128 stands for zero in the data rows.
Every row has a hidden score. How much higher is the second row's score than the first row's in each pair? 10 means about the same, 20 much higher and 0 much lower. The score is a weighted sum of the row's numbers plus the product of two more (or one squared), each taken from its middle value.
[158 149 118  80  89 168 174 149 142 139 120 160 110 113 172  78]
[135 172 140 161 149 171 119 103 148 147 110 103 103 159  85 157] 15
[169 135  90  88 121 133 167 163  95 173  92 152 113 114 171  77]
[174 133 169  83  87  76 178  75 127 159 145 182 139 150 128 100] 3
[131 111  75 177 129 142 162 180  77 174  79 112 154 136 176  88]
[ 90 145 181 137 130 171  73  87 169  94 180 133  96 178  76 183] 5
[136 119 148 133 123 180 128 109 136 154  95 161 163 179 116 115]
[173 151 123  93  97 140 167 134 117 129 126 137  92 123 150  84] 14
[173 170 151 167 130 102 148 116  90  92 161 108  89 146 110 104]
[145 130 124 100 147 116 141 159 106 143 104 158 123 106 136 120] 13
[163 118  87 110 168 153 163 176 120 171  80 140 135  93 168  86]
[109 110 142 101 116 147 112 117 104 132 138 163 148 135 137 123] 5
[ 94 155 174 121 137 139  74 127 148  88 168  83 107 179  87 180]
[169 154  84 137  75  91 179 162  76 165  90  93  89 114 174  75] 17
[ 93  93 119 160 120 111 116 144 106 159 114 116 173  87 153 120]
[152 130  98 138  87 130 174 163  94 156 129 108  88 100 174  78] 12
[147 178 176 134 146  83  90 124 157  89 177  77  74 182  74 166]
[ 83  97 100 176 164  95 114 145 104 107 113 109 172  89 116 124] 11
[147 146 132 120 116 152 140  98 159 118 148 125 113 153 118 107]
[ 83  75  76 174 182 140 128 183 165  96  80  86 183  73 147 132] 9
[106 116 113 120 147 136 122 156  92 128  97 150 167  90 135 145]
[105  96 128 129 124 135 129 145  96 152 108 138 160  87 132 123] 11
[ 81 101 158 147 151 120  84  97 111  93 167 155 144 126 117 164]
[183 140  74 152  73  74 183 178  73 182  74  97 118 115 182  73] 17
[150 139  92  92 177 160 124 161 114 173  84 175 117  96 154 101]
[161 171 150 141 131 120 144 112 141 114 141  92  87 148 117 118] 4
[119 156 137 171 155  99 121 136 140 100 154  79  83 140 105 125]
[154 154 156 116 117 140 151  83 162 139 143 171 140 152 115 126] 8
[ 77 103 157 168 175 132  85 180 159  73 178  73 122 120  75 108]
[ 91 118 169  99 176 150 100 113 161  78 178 166 141 119  84 165] 15
[155 115 107  85 142 151 153 153 128 164  93 162 122 107 160  94]
[165 167 150 139 110 110 153 104 144 117 162 109  82 146 120 103] 7
[ 84  89 114 177 171 115  99 160 109 108 105 139 177  88 114 148]
[108 172 179 150 152  86  94  93 176  95 176  94  85 168  81 156] 8
[180 136 105  75 114 174 175  80 145 179  76 182 165 146 176 137]
[ 86 110 165 137 168 164  80 135 139  79 172 148 137 130 114 153] 6
[ 79 115 170 152 168 126  76 120 135  78 177 135 117 129  88 173]
[175 157 166  87  93 149 168  84 174 135 137 171 108 150 131 104] 9
[103 123 165 100 159 130 100 174 153  74 175  76  85 140  80  99]
[136 140 125 104 101 161 128 100 154 122 138 124 128 131 124 130] 9
[105 110 140 157  97 183 115 109 137 167  82 178 152 174 110 149]
[150 131 124 123 167 154 145 180 105 153  85 154 155  89 130 143] 18
[133 169 156 142 160 129 112 114 167  99 166  81  94 161  95 155]
[123 146 137 112 139 150 110 109 147 122 134 146 140 155  99 157] 10
[125 174 130 162 161 149 102 103 166 107 139  87 111 168  89 161]
[ 96 158 181 133 116  89  90  82 181 122 176 113 106 164  78 177] 5
[147 109 114 140  91 115 172 159 113 160 127 114 101 102 161  91]
[160 102 129  87 170 159  99  92 131 142 152 172 137 173 113 173] 10
[ 85  78  97 167 169 117 120 143 121 112 106 116 176  78 146 136]
[ 81  96 127 134 173 154 118 109 136  91 148 164 170  97 127 147] 9
[ 98  86 120 136 107  99 116 136 107 167 109 134 161  92 154 126]
[178 149  95  75 108 180 181 168 149 131  88 163 101 121 173  77] 19
[ 78  86 128 165 167 133  89  96 117  88 155 139 168 104 137 153]
[179 178 168  96  84 158 148  87 177 137 135 155  96 156 104 124] 10
[149 162 138 139 146 109 132 125 128  86 169  96  78 142 107 121]
[122 125  78 165 117 141 135 178  82 144  90 148 166 132 151 122] 12
[102 109 128 164 136 124 116 171 120 120 139 111 105 139 122 115]
[156 151 121 135  82 136 172 173  89 138 141 111  76 101 159  76] 12
[130 116 117 151  85 145 147 128  90 141 127 122 130 167 122 111]
[ 82  78  94 175 174 104  98 162 136  86 103 101 180  76 119 136] 11
[170 116  85 108 143 144 139 113  81 149 114 162 132 173 116 163]
[162 152 104 138  81 118 177 162  81 139 122 111  81 105 157  76] 9
[129 166 144 140 138 127 117 111 161 105 144  90 102 157 106 143]
[ 75  84  99 181 182  98  88 172 155  75 148  77 176  81  93 142] 6
[145 141 133 129 120 113 152 150 126 119 137 117  87 133 130  91]
[146 121 116 102 159 140 140 169 104 154  90 154 156  92 133 142] 14
[181 137 123  75 114 177 172  82 155 178  79 182 166 152 165 140]
[ 97 157 181 139 106  82 106  83 181 113 176 104 100 154  80 176] 8
[114 114 171  88 153 169  88 101 178 138 166 128 110 163  92 161]
[108 179 167 151 135 105  87  89 167  91 172  87 107 170  81 173] 8
[153 105 111  87 131 104 141 115  95 176  95 167 151 144 166 144]
[ 78  87  96 178 172  97 100 153 116  86 123  97 174  90 121 133] 8
[153  74  74 163  75  74 173 156  74 183  74 120 166  93 182  75]
[146 128 108 110 145 133 157 168 110 163 101 148 114 100 167  96] 14
[179 166 112  78  93 175 181 163 128 128 108 158  84 126 171  76]
[ 74  78  86 182 180  94  87 174 142  76 125  76 179  80 108 146] 3
[ 74  84 102 181 182 118  84 170 157  75 149  77 175  82  96 142]
[139 167 149 140 156 127  93 110 162  91 166  80  91 167  95 155] 14
[127 108 141 111 157 175 118 121 100 133 103 166 145 168 120 112]
[146 168 157 104 141 126 110  93 160  90 173 108  92 140  92 162] 11
[ 73  76  87 183 181  83  88 182 152  74 131  73 179  77  91 139]
[165 178 142 161  78  83 168 166  82 125 116  93  76 111 123  79] 16
[123 168 130 160 148 157 110 103 164 115 134 105 127 162  91 157]
[168 178 174 117 100 116 145  89 166  92 175 119  76 134 106 127] 8
[ 85 119 175 135 146 119  74 106 141  80 176 136 114 131  88 176]
[ 93 180 179 147 115 145  78  82 181 131 172  84  93 174  76 182] 13
[ 75  73  75 183 183 139  86 183 153  78  81  74 183  75 159 166]
[130 174 170 136 124  92  99  89 174  89 171  89 105 170  77 169] 8
[ 96  87 122 141 112 106 117 132 105 166 113 136 153  92 152 125]
[140 112 120  91 154 149 146 146 137 167 115 157 129  92 155 101] 13
[ 82  79  93 178 164  99 102 149 106 102  91 104 177  81 138 145]
[136 164 155 122 109  92 140 123 143  96 163 101  79 136 116 104] 11
[102 166 135 168 123 179  98  95 168 156  89 145 146 166  95 168]
[118 121 136 128  93 182  92 104 153 172  92 172 146 181  97 160] 8
[165 167 179  85  82  94 164  74 169 144 170 175  90 143 107 118]
[150 135 123 156 102 117 160 138  93 123 131  79 119 119 147  92] 8
[124 131  79 177 114 113 177 180  80 171  83 116 145 122 174  89]
[ 97  83 101 141  87  81 135 144  96 179  98 146 128  90 169 107] 5
[179 132 156  73  86 176 179 102 176 139 116 179 123 124 160  79]
[ 75  74  82 179 181  93  98 177 166  90 100  87 183  74 155 162] 14
[105 120 130  95 136 139 117 132  86 124 111 164 160  95 151 119]
[130 133 154  91 144 104 122 137 132  87 138 133 104 143  90 128] 9
[128 151 128 120 146 142 108 118 155 120 162  79 108 156 104 152]
[172 125  80  95  83  79 180 128  77 181  76 167 149 123 181  85] 14
[181 182 170  77 108 181 152  74 180 176 119 178 124 175 114 158]
[183 127  73 155  73  74 183 176  73 182  73 101 132 118 182  73] 14
[176 122 109  85  85  75 170  75  78 136 140 182 130 175 110 138]
[ 89  81  77 172 174 103 136 181 140 130  79  97 182  74 154 132] 7
[112 132 160  96 124 155  82 116 162  90 167  78 109 161 100 157]
[164  79  75 127  92 176  82 147  75 174  77 106 159 180 152 150] 14
[ 75  80  90 182 181  91  88 174 150  76 133  76 177  78 103 139]
[ 93 130 127 138 149 155 132 153  94 123 126 174 150 107 140 115] 15
[ 88  97 119 173 175 102 105 155 143  85 120 118 169  80 115 116]
[147 124 105 141  89 121 168 154 106 162 130  94 103  98 175  85] 12
[133 115 106 111  90 138 144 143 141 136 139 121  98 116 160 103]
[101 117 176 104 165  90 118 101 174 150 150 147 129 162  93 156] 1
[ 90  95 124  96 155 171 103  93 129 110 146 164 160 113 143 107]
[134 135 118  95 169 148 138 160 121  95 101 142 141 107 111 131] 13
[143 170 149 128 163 125 120 101 156  96 168 106 106 145  89 165]
[112 111 105 147 154 108 137 167 117 158  88 129 164  84 134 129] 9
[ 83 122 170 131 161 166  75  91 145  84 169 158 151 151 109 182]
[ 78  73  75 178 183 162 100 181 154  82  77  85 183  75 170 162] 12
[156 180 141 159 159 122 134 118 134  85 163  87  84 138 112 163]
[115 136  96 173 104 110 171 176  89 144 113 128 126 115 148 100] 9
[182 172 138  79  92 165 173  94 141 152 109 166 116 145 147  91]
[170 153 103  87  77 108 169 133  79 170  92 124 149 110 179  78] 13
[141 169 179  81  96 122 158 108 180  87 168 153  76 146 100  85]
[107 172 171 154 126 152  88  85 180 128 157 108 107 168  79 176] 11
[116 159 140 169 166 101 104 118 165  95 161  75  89 169  98 149]
[112 159 159 156 127 154  94  96 175 127 139 127 122 171  82 174] 10
[ 81  80  93 174 168  89 104 150 118 113 107 105 177  84 138 141]
[114 112 120 139 103 106 153 155 119 173 115 141 126  96 162 111] 11
[ 80  77  88 175 174 103 104 161 131 100 102 102 180  83 143 151]
[130 171 174 122 136 113  93  84 172  91 175 125  91 167  78 175] 11
[ 93 104  81 173 131 172  83 151  75 105 108  79 161 178 123 159]
[166 123  89  93 147 148 163 171 120 174  83 149 113 104 168  81] 16
[159 171 155 125 108 126 145  95 149 100 161 114  83 142 110 114]
[115  88  85 113  79  91 139 135  81 180  88 130 136 115 178  87] 10
[143 108  81 126  76  96 158 137  77 180  84 118 126 105 180  77]
[131 159 141 167 139  96 138 129 130  93 154  84  82 133 109 130] 9
[ 96 172 182  99 110  77  97  90 179  80 182 104  77 162  75 170]
[101  90  98 115  85  82 139 139  90 180  98 160 136  87 178 106] 11
[ 95  94 154 109 145 155 114 110 127  84 143 169 111 153  98 148]
[154 153 143 104 102 162 123  98 164 110 149 109  96 135 113 117] 8
[172 107 107  80  88  85 158  82  91 172  86 181 152 134 164 113]
[164 153  87 146  76 103 180 165  76 151  99  91  84 108 173  74] 13
[ 85 114 117 174 143 111 109 148 102  93 119 115 161 102 111 118]
[134 101 127  96 142 123  99 115 121 133 147 137 120 143 117 158] 11
[161 152 118 123 108 164 111 121 139 121 129 120  90 134 110 124]
[157 144 132 109 104 128 160 146 129 121 135 130  85 131 139  85] 11
[158 126 132  98 123  87 147 123 117 147 121 134 148 130 136 134]
[101 111 153  94 120 156  97 102 125 116 135 172 138 155 126 163] 8
[168 115 102  83 162 170 148 151 131 153 118 165 133 108 147 111]
[178 177 169  82  84 153 169  78 169 157 137 171 111 152 121 115] 6
[ 74  78  86 183 181  96  86 175 148  75 131  76 179  78 104 145]
[ 92 159 176 148 119 102  76  88 175 108 175  82 123 166  83 177] 10
[ 82  92 140 129 169 159 109  91 141  98 149 170 165  89 142 141]
[ 94  82 119 116 143 160 101  99 105 143 117 148 172  96 165 139] 14
[ 90 130 154 130 130 129  84 130  92  99 155 129 130 148 123 161]
[175 138 165  78  88 130 153  74 158 148 155 180 119 142 117 137] 9
[ 99 114 121 117 140 141 119 136  92 123 105 160 165  94 141 134]
[111 128 159  97 141  87 129 149 132  81 155 109 104 141  96 116] 7
[103 157 138 164 113 179 108 101 162 164  88 165 155 176  97 162]
[ 76  77  83 180 176 102  86 171 119  80 113  78 178  94 126 154] 10
[109 115 163  87 125 168  77 118 154  86 169 100 119 144 102 159]
[108 125 102 120 168 156 130 157 111 107  96 143 162  91 116 137] 16
[150 179 167 131 132 168 133  86 176 121 157  97  80 175  85 136]
[ 87 102 161 107 145 158  90  91 129  84 160 169 147 132 126 168] 6
[138 182 171 150 121 129 123  81 178 117 165  94  80 162  82 162]
[112 104  92 166 148  80 157 178 123 140  87  91 160  84 132  96] 8
[106 179 162 164 148 142  79 107 174 117 153  74  87 181  80 173]
[120 100 137  90 132 179 126 106  97 132 114 173 142 127 143  93] 10
[181 147  95  74  98 175 169 107 146 169  89 175 149 126 173  89]
[141 145 135 152 173 100 124 145 120  97 143  99 139 152  86 153] 9
[114 154 116 169  92  79 182 180  94 145  93 130 102  93 156  80]
[145 178 156 140 166 123 111 104 158 100 173  85  85 162  91 160] 9
[171  74  74 161  74  73 182 159  74 183  74 125 165  94 183  74]
[166  99  79 158 113 164 127 172  78 174  83 138 138 140 174  98] 16
[ 80 134 136 175 170 175  75 166  80  79 141  97 157 161 100 172]
[108 140 134 143 127 134  91 137  85 129 142 135 130 150 113 153] 14
[167 164 164  97  93 125 150  77 160 132 149 173 121 144 105 144]
[127 131  98 167  76 122 178 156  82 170  98  88 103 110 161  80] 13
[114 152 147 160 100  86 141 160 139 111 158  99  79 120 121  98]
[113 156 171 124 110  98 142 138 171 105 160 105  81 141 109 102] 8
[ 84 105 115 174 149  94 112 117  96 116 127 123 163  94 118 122]
[137  97  94 156  78 145 136 134  84 162 118 131 136 165 144  97] 8
[120 141  87 176  80 110 149 165  75 146  96  96 119 159 125  95]
[145 117  93  99  93 135 154 154 128 158 137 156 108 103 176  93] 10
[129 167 146 170 166 104 121 133 131  88 164  81  82 138 105 132]
[163 124 118  83 159 178 148  94 143 169  81 178 162 150 149 144] 10
[ 96  88 113 113  89  98 122 129 101 178 111 155 125 100 167 105]
[111 181 166 162 135 136  89  90 177 121 157  75  82 176  79 166] 12
[ 83  85  88 175 173 110 108 166 133 102 102  98 179  78 134 130]
[177 135 148  78 119 143  89  87 119 121 178 127  79 171  94 179] 14
[ 97  88 124 145 102 111 117 131 102 166 111 137 152 100 150 120]
[110  73  76 144 105  74 130 140  79 182  76 130 164  86 182  88] 9
[142  95 104  89 112 109 111 129  89 166 115 144 142 139 135 124]
[ 76  92 172 163 176 171  74 131 156  75 177 122 157 141  90 181] 5
[128 163 161 138 103  95 127 134 158  90 167  87  76 139 107 110]
[ 90  91  91 169 171 112 117 158 116 125  91 116 178  79 137 138] 11
[102 145 142 176 113  76 164 126 127  95 130  93 132 116 101 109]
[167 134 117  80  93 166 174 142 151 136 114 157 111 117 165  87] 11
[107  97 133 115 120 125 106 110  87 124 142 151 136 145 133 146]
[171 161 178  81  80 103 162  73 167 148 172 177  92 143 108 117] 10
[175 179 168  82  82 151 167  80 163 137 156 167  83 135 123  98]
[166 122 122  93  94 107 149 153  87 160  89 142 152 112 161 119] 13
[113 143 142 118 129 139  89 108 138 118 140 152 128 154 101 175]
[153 173 174  94 139 160  90  95 169 104 179 125  94 158  84 174] 10
[ 85  78 111 118 180 169 113 172 175 112 104 152 181  74 153 156]
[120 106 109 136  82 117 161 141  98 169 117 126 103 106 172  86] 13
[133 161 118 126 162 135 106 113 150  90 153  83 115 158  94 164]
[119 108 122 114 150 132 138 164  99 161 101 146 163  88 139 142] 15
[146 163  88 169  76  84 174 172  75 158 101  90  92 113 165  76]
[ 77  91  96 180 171 101  94 154 102  83 130  89 171 104 112 128] 4
[174 144  98 125  90  88 176 141  83 127 107 111 145 130 152  87]
[123 100  84 121 177 177 143 179 137 141  79 150 174  77 163 121] 9
[127 181 164 136 156 177  90  94 180 126 154  95  88 181  83 172]
[155 171 160 115 109 143 140  91 151 115 161 161 112 129 101 178] 7
[183  94  73 131  73  73 183 175  73 182  73 145 160  91 183  73]
[132 174 175 158  99 142 123  76 164 154 171 147 100 163  91 140] 5
[102 156 181 119 116  84  92  79 181 104 177 120  99 158  78 174]
[135 166 164 149 125 113 127  89 171 102 168  85  83 163  94 133] 12
[158 146 139 166 157  97 152 157 105  92 134  83 129 137 102 130]
[105  95 109 147  94 121 116 138  98 165 100 142 158 112 146 115] 9
[ 84  82  92 178 144  74 130 152 102 142 102  94 174  80 140 111]
[108 161 181 115 121  80 113  76 180 120 178 151  99 164  79 172] 7
[ 94  88 119 157 119 107 117 131 102 149 110 124 165  93 147 131]
[128 135 104 158  83 108 171 148  81 155 116  86 109 112 165  81] 12
[ 81  82  89 179 161  75 127 165 115 116 101  88 176  79 134 122]
[117 174 163 155 140  81 103 106 161  83 165  76 100 167  88 159] 11
[109 124 119  95 170 163 119 134 108 110 110 162 156  90 124 128]
[123 133 142  97 108 162 102  94 164 118 142 107 128 149 108 143] 4
[ 77 107 167 159 177 164  78 130 145  77 176 144 159 122 113 167]
[171 180 168  91  97 165 143  85 178 150 145 142 107 169 103 138] 14
[ 78  79  78 181 175  76 113 174 120 100  95  88 178  75 146 137]
[ 74  81  86 182 183 153  78 179 152  74 141  75 179  82  87 157] 8
[ 86 108 158 116 159 157  92 121 137  82 162 159 146 130 122 150]
[144 169 152 153 145 103 119 123 138  88 158 100 100 174 102 144] 15
[ 76 110 178 169 174  88  76 173 173  73 182  74  87 104  74 122]
[161 126 115  96 104 127 159 137 115 135 124 127 115 110 163  96] 16
[143 151 127 157 111 107 157 154  93 126 136  95  86 113 133  93]
[ 91  93 133 117 151 155 106  91  97  93 149 169 156 135 150 110] 6
[ 83 118 165 132 163 161  81 126 137  79 170 141 140 136 112 165]
[103  86 102 105  86 105 110 141 109 175 105 158 145  95 167 115] 11
[ 89 142 166 123 127 148  77 123 115  85 169 121 121 157 106 165]
[111 131 100 171  77  76 179 140  82 168 102 114 131 101 171  90] 13
[156 135 111 133  90 125 170 148 103 144 134  91 104  97 170  85]
[135 114 129  89 160 161 103 135  87 115 110 158 133 108 128 106] 13
[124 180 178 102 122  92 106  80 173  97 180 129  86 166  84 167]
[119 142 153 102 158 141  93 107 168 135 159 102 122 153  91 163] 13
[171 155 160  89 104  93 166  78 134 160 128 179 154 146 155 116]
[153 127 122 127 111  95 143 139  91 126 132  98 137 133 127 104] 10
[ 73  89 160 180 179 107  77 183 168  73 181  73 134  98  73 126]
[145 110 121 154  83 146 167 142 133 171 123 132 103 109 175  92] 14
[115 167 159 170 149  84  99 114 146  80 166  75  89 159  89 153]
[173 148 136 134  85  87 174 121  85 140 127 105 135 128 141  92] 10
[178 160 127  86 118 162 171 131 123 135 109 145 106 159 136  84]
[179 129  82  76 169 183 167 171 158 150  77 170 134 101 179  82] 16
[126 157 145 122 141 157 112 102 166 130 132 101 125 172  96 154]
[ 86 126 179 122 156 123  80 106 177 128 160 123 136 159  97 174] 6
[111 102 113 154  85 100 157 151 118 174 115 128 116  95 170 100]
[169 148 106 112 146 124 125 106  85 150 126 154 133 179 108 170] 15
[137  88  80  81 103  92 152  88  81 175  84 179 159 129 164 137]
[129  92  86 165 100 159 113 158  80 153  97 127 146 163 144 118] 11
[174 155 144  80  97 152 137  88 158 134 124 173 142 141 127 129]
[160 142 149 143 124 127 115 148 135 102 164 112  75 128 125  88] 15
[182 160  74 152  74  75 183 178  73 182  74  85 121 125 182  73]
[165 119 131  89 153 173 107 138 123 148 109 161 130 116 138  98] 6
[172 183 161 126  80  90 164 118  98 124 145 110  74 134 118  80]
[182 132 110  76 122 175 166  83 143 179  77 182 163 145 175 123] 10
[109  85 101 117  98  90 134 139 100 180 107 153 140  98 157  97]
[151 121  99  99 167 149 150 173 100  92  95 133 124 116 119 101] 16
[166 144 162 113 165 124 133 119 157 111 129 139  99 183  84 128]
[124 109  98 133  83 114 165 141  89 146 114 133 118 111 160  89] 10
[180  76  73 161  74  73 182 161  74 183  73 134 164  99 183  74]
[183 165 125  84  84 155 176 157 130 128  92 148  97 147 129  85] 10
[ 87  83 135 133 173  92 134 143 146 138 123 152 175  75 158 160]
[181 148 101  74  95 176 177 100 142 168  83 176 148 124 176  94] 11
[109 160 173 164 125 111  84  85 170  84 165 102 102 156  77 178]
[144 104  76 171 118 154 151 174  78 176  80 122 154 148 178 102] 15
[157 162 145 144 102 100 156 127 112 106 153 110  78 124 124  91]
[113 103 144  92  98 173 128  96 109 152 112 178 146 168 139 126] 7
[106  94 116 146  99  96 148 135  88 169 103 144 159  81 169 146]
[126 142 129 119 100 157 123 137 153 131 156  86  93 126 139 112] 5
[173 162 156  82  91 159 155  79 155 145 143 173 126 133 133 107]
[130 126 108 120  91 118 143 120  95 156 138  95 124  98 164  83] 16
[167 165 151 153 119  93 161 120  96 102 153 100 102 140 122 109]
[ 77  77  82 180 177  81 101 167 129 111 105  86 182  76 146 135] 7
[ 73  89 151 181 179  87  79 178 165  73 179  73 147  94  74 148]
[136 134 126 101 132 147 163 173 149 120  91 167 115 103 160 113] 19
[151 146 135 123 129 179 141 105 161 152  96 155 163 177 111 132]
[158 168 154 125 117 131 147  93 156 107 158 115  93 149 109 114] 11
[149 101 100  84 171 176 142 142 133 167  83 173 148  97 166 118]
[144 158 140 153 113 113 150 141 116 120 136 110  85 123 130 104] 8
[155  76  76  86 176 179 156 166 139 168  75 170 176  85 180 123]
[139 154 146 119 117 102 132 143 127  98 163 101  81 134 125 107] 9
[138 100 101 142  77 143 147 116  94 157 119 132 127 154 138 105]
[154 120  97 114 133 108 164 176 122 164  85 126 124 105 149  84] 13
[100 175 182 111 123  80  96  92 178  84 181 100  78 166  77 170]
[ 86  77  80 166 180 158 133 182 160 106  80 109 182  73 162 148] 10
[125 171 177 114 113  88 126  81 175  98 175 117  86 162  85 158]
[177 158 174  78  81 129 161  73 162 149 159 180  95 132 115 127] 12
[ 84  82  84 179 172  76 149 181 130 104  85  77 177  74 134 108]
[151 163 150 131 127 138 139  97 159 109 148 108  99 157 106 119] 12
[148 173 170 137 151 175 101 100 181 125 161 104  79 182  74 170]
[165 177 172  85 157 144  93  78 170 132 181 162  81 177  82 180] 11
[ 98  73  91 135 163  79  94 124 113 181  87 118 171  83 180 136]
[107 120 147 106 121 144  87 102 118 112 140 162 131 143 121 172] 14
[ 85 110 134 154 134 139  96 111  91 103 147 145 145 132 134 129]
[124 107  78 168  77 121 169 159  76 173  83 102 144 136 177  82] 11
